K: [144 158 141  72  97 131 146 103]
P: [ 72  77 106 147 143 108 127 172]
J: [146 144 132 139 141 118  75 133]
N: [145 123  74  94 100  47 138 156]
U: [133 136 122 109 135 128 108 130]
D: [ 75  89  98 142 163 164 104 161]
A: [145 123  74  94 100  47 138 161]
B: [130 145 126  73 128 135 110 122]
H: [ 93  99  99 134 159 151 109 154]
Z: [158 139  72  97 131 164 104 161]
T: [136 133 105 139 141 118  75 133]
start: [122 109 135]	U, 3
start: [158 141  72  97 131]	K, 2
start: [133 136]	U, 1
start: [133 105 139 141 118  75]	T, 2

X: [133 123 131 123 135  67]
L: [136 148  73 136 128 145]
G: [ 86 138 127 140 102 113]
C: [ 86 138 108 131 116  99]
M: [150 120 103 116 145 123]
S: [127  95 141 120 133 104]
start: [127 140 102]	G, 3
start: [128 145]	L, 5
asked: [ 86 138 127 140 102 113]	G

Y: [128 133 122 118 114 147 131 114 132 156 123 139 135 135 135 138 109 130
 149 138 117 129 121 113 124  96  97 139 137 122 119 117 129 127 135 108]
E: [192 109 161 103 125 132 132 124 136 156 128 142 101 113 151 138  96 169
 143 136 131 137 129 113 139  96  97 124 149 156  96 130 111 110 146 117]
W: [115  88 129 162 118 124 135 137 141 141 128 124 142 135 121 135 134 130
 192 108  89  85 110 109  91 138  85 143 126 103 131 100 134 136 159 123]
start: [119 117 129 127]	Y, 31
start: [132 156 123 139 135 135]	Y, 9
start: [192 108]	W, 19
start: [156 128 142]	E, 10
start: [113 139  96  97 124]	E, 24

garuk: [ 75 190 145 191 139]
kome: [ 67 165 166 147 114]
vem: [ 67 165 166 147 172]
sepes: [152 130 110 137 116]
bol: [147 165  67 166  79]
asked: [ 67 165 166 147 114]	kome
start: [147 172]	vem, 4
start: [147 165  67 166]	bol, 1

V: [206 171  96 123 168]
Q: [206 171  96 123 131]
R: [136 153 110 114 134]
asked: [206 171  96 123 168]	V
start: [171  96 123 168]	V, 2

lenup: [174 174 177 171 105 170 172 104 182 104 176 183 101 180 175 171 108 175]
fonog: [73 73 70 76 82 91 76 97 80 80 70 80 89 82 71 90 91 71]
kupi: [106 106 104 108 161 107 108 160  96 171 175 104 183 180 176 101 176 180]
nipe: [106 106 104 108 161 107 108 160  96 164 104  96  90 145 105 152 176 180]
Sati: [104 104 102 106 167 100 106 166  88 169 102  88 173  90 103  99 161 103]
pefib: [106 106 104 108 161 107 108 160  96 164 104  96  90 145 122 141  97 122]
sogu: [105 104 177 168 142 157 168 129 171 144 177 171 130 168 175 157 138 174]
start: [104 176 183 101 180 175 171]	lenup, 10
asked: [106 106 104 108 161 107 108 160  96 171 175 104 183 180 176 101 176 180]	kupi
start: [168 142]	sogu, 4
start: [80 80 70 80 89 82]	fonog, 9
start: [141  97 122]	pefib, 16
start: [ 88 169 102  88 173  90]	Sati, 9

mir: [124 104 115 172 141 106 162 115  69 157 164 107 133  77  87 146 173 163
 137 163  70  67 169]
zisi: [165  74 146  82 138 107 133 156 175  92 142 167 104 130 167 136 139  98
 169  70 163 167 161]
Lin: [111 153 126  65  95 144  70 124 179  82  64 133 111 176 157  88  54  74
  94 162 116 181  55]
zet: [ 77 159  96 145  99 130 102  86  75 138  93  78 131 112  79 101  96 133
  72 163  80  81  77]
dera: [165  74 146  82 138 107 133 156 175  92 142 167 104 130 167 135 139  98
 169  70 163 167 161]
bos: [123  98 112 182 143 100 169 112  55 163 173 101 134  65  77 150 183 171
 139  90 119  54 178]
Fuma: [165  74 145  83 138 107 133 156 174  92 142 166 104 130 167 136 139  98
 169  70 163 166 161]
Padig: [ 75 160  94 146  99 130 101  85  73 139  92  76 131 111  77 100  95 133
  70 164  78  79  75]
nuvag: [158  85 142  92 136 111 132 150 165  99 139 159 109 130 159 134 137 104
 161  81 156 159 154]
bal: [ 98 171 127  78 102 141  82 126 170  91  78 133 114 167 153  97  70  85
 102 154 120 172  72]
start: [ 92 136 111 132 150 165  99]	nuvag, 4
start: [104 161]	nuvag, 18
asked: [165  74 145  83 138 107 133 156 174  92 142 166 104 130 167 136 139  98
 169  70 163 166 161]	Fuma
asked: [165  74 146  82 138 107 133 156 175  92 142 167 104 130 167 135 139  98
 169  70 163 167 161]	dera

zul: [134  63 138 103 175 137  71 114]
loba: [154  85 134  63 138 103 172 137]
tus: [159  76 136  83  69  50  59 111]
asked: [134  63 138 103 175 137  71 114]	zul
start: [ 50  59 111]	tus, 6
start: [134  63 138 103 172 137]	loba, 3
start: [154  85 134  63 138]	loba, 1
start: [ 63 138 103 175 137]	zul, 2
asked: [154  85 134  63 138 103 172 137]	loba

miza: [148  66 186 101 126 114 142]
Feges: [186 126 101 148  66 114 161]
vusan: [186 126 186 101 126 114 147]
start: [126 186 101 126 114]	vusan, 2
start: [148  66 186 101 126 114]	miza, 1
start: [101 126 114 147]	vusan, 4
asked: [186 126 101 148  66 114 161]	Feges
start: [126 101 148]	Feges, 2

zure: [141 200 140 120]
rure: [116 178 145 112]
Nimek: [137 107 153 150]
zuda: [117 157 115 107]
loku: [145 178 116 119]
ledev: [133 200 124 126]
start: [133 200 124]	ledev, 1
start: [145 178 116]	loku, 1
start: [153 150]	Nimek, 3

lozi: [144 118 116 136 128 123 139 130 118 105 102 113 150 140 134 155 174 168
 134 130 127 120 126 124 106 136 125 147 142 130 135 125 116 117 134 123
 106 106 117 125 124 146 150 140 137 125 115  96 129]
fodup: [121 130 139 134 146 116  97 122 134 144 124 121 118 113 100  94 154 131
 144 149 182 170 136 120 114 127 136 107 111 141 127 136 130 133 124 133
 105 110 133 115  91 107 130 114 133 155 156 161 141]
Peve: [104  94 112 110 133 146 120 120 117 111 101 143 148 154 159 173 169 114
 125 120 134 121 116 126 136 123 176 118 211 116 147  99 101 130 121 116
 102 123 130 109 135 154 153 142 146 131 107 150 145]
sog: [151 143 118 106 130 124 129 138 123 131 100 103 105 143 146 132 150 180
 161 139 118 126 126 134 116 107 128 127 142 147 136 135 115 110 115 135
 127  99 101 123 120 119 145 146 148 138 132 119 100]
Duf: [116 101 100 119 143 158 104  93 147 127 132 124 129 160 123 105 133 129
 153 117 167 211 176 126 118 116 147 123 136 116 121 109 128 144 129 141
 110 115 142 124 117 103 120 144 133 144 155 175 158]
Zal: [136 147 150 143 108 102 128 129 127 132 130 128 108  99 109 155 151 146
 154 184 159 131 121 131 136 133 120 109 129 127 145 149 140 132 120 105
 118 134 126 107 112 126 120 122 142 152 145 136 134]
start: [211 176 126 118 116 147 123 136 116 121]	Duf, 22
start: [116 121 109]	Duf, 30
start: [126 107 112 126 120]	Zal, 39
start: [147  99 101 130 121 116 102 123 130 109 135 154]	Peve, 31

mib: [104  96 132 136 118 140 130 117 118 140  92 117 140 106 133 106 153 187
  95 121 139 130 112 130 151 138 127 140  86  96 121 134 129  98 104 122
 106 119 134 131 151 136 147]
noz: [111 104 125 137 120 132 125 118 119 140  91 116 137 107 130 111 139 172
 108 122 140 133 112 129 157 144 133 142  86 106 110 135 129 104 115 122
 115 118 132 125 154 141 143]
bok: [112 103 128 139 122 132 128 117 120 140  93 116 140 106 131 111 140 170
 112 121 139 130 112 126 158 146 130 140  86 103 123 135 127 103 111 121
 117 120 133 124 155 139 148]
bas: [ 96  92 134 140 117 148 135 115 119 145  93 116 139 110 137 105 150 191
  93 117 143 133 112 134 151 133 128 139  86  93 110 129 133  95 100 123
 106 122 136 131 148 141 149]
buv: [131 117 120 144 128  99 119 123 127 134  99 114 136  99 124 121 111 139
 137 129 141 134 112 113 169 166 134 145  86 116 133 147 125 111 129 121
 115 124 133 126 155 139 146]
biral: [131 117 120 144 128  99 119 123 127 134  99 114 136  99 124 121 111 139
 137 129 141 134 112 113 169 166 134 145  86 116 133 147 125 111 129 118
 139 126 127 121 167 139 134]
ger: [101  98 129 135 117 141 133 118 121 140  91 114 137 107 133 107 146 183
  98 121 145 132 112 134 152 142 127 139  86  99 122 130 130  99 108 123
 107 126 137 123 152 137 149]
vosa: [112 103 128 139 122 132 128 117 120 140  93 116 140 106 131 111 140 170
 112 121 139 130 112 126 158 146 130 140  86 103 121 135 127 103 111 121
 117 120 133 124 155 139 148]
start: [140 117]	bas, 4
start: [ 86 103 121 135 127]	vosa, 29

Nule: [ 83 163 164 170 164  84  92 165]
Buvu: [181 162 162 169 162 180  98 164]
Toge: [105  88  88  80  88 106 165  86]
rofik: [162 170 129 129 129  65 126 129]
mima: [189  97  96  92 180 164  98 162]
laku: [ 69 151 152 156 152  70 101 153]
pizo: [109 168 169 175 169 109  89 170]
start: [162 170 129 129 129  65]	rofik, 1
start: [162 180  98 164]	Buvu, 5
start: [164 170]	Nule, 3

befim: [137  80 190 133]
Dutug: [126 143 154 140]
zag: [136  84 187 129]
Vezut: [126 107 143 119]
bire: [126 143 107 131]
fege: [139 121 127 118]
start: [126 143 107]	bire, 1
asked: [126 143 107 131]	bire
start: [154 140]	Dutug, 3
start: [136  84]	zag, 1
start: [137  80 190]	befim, 1
start: [143 119]	Vezut, 3

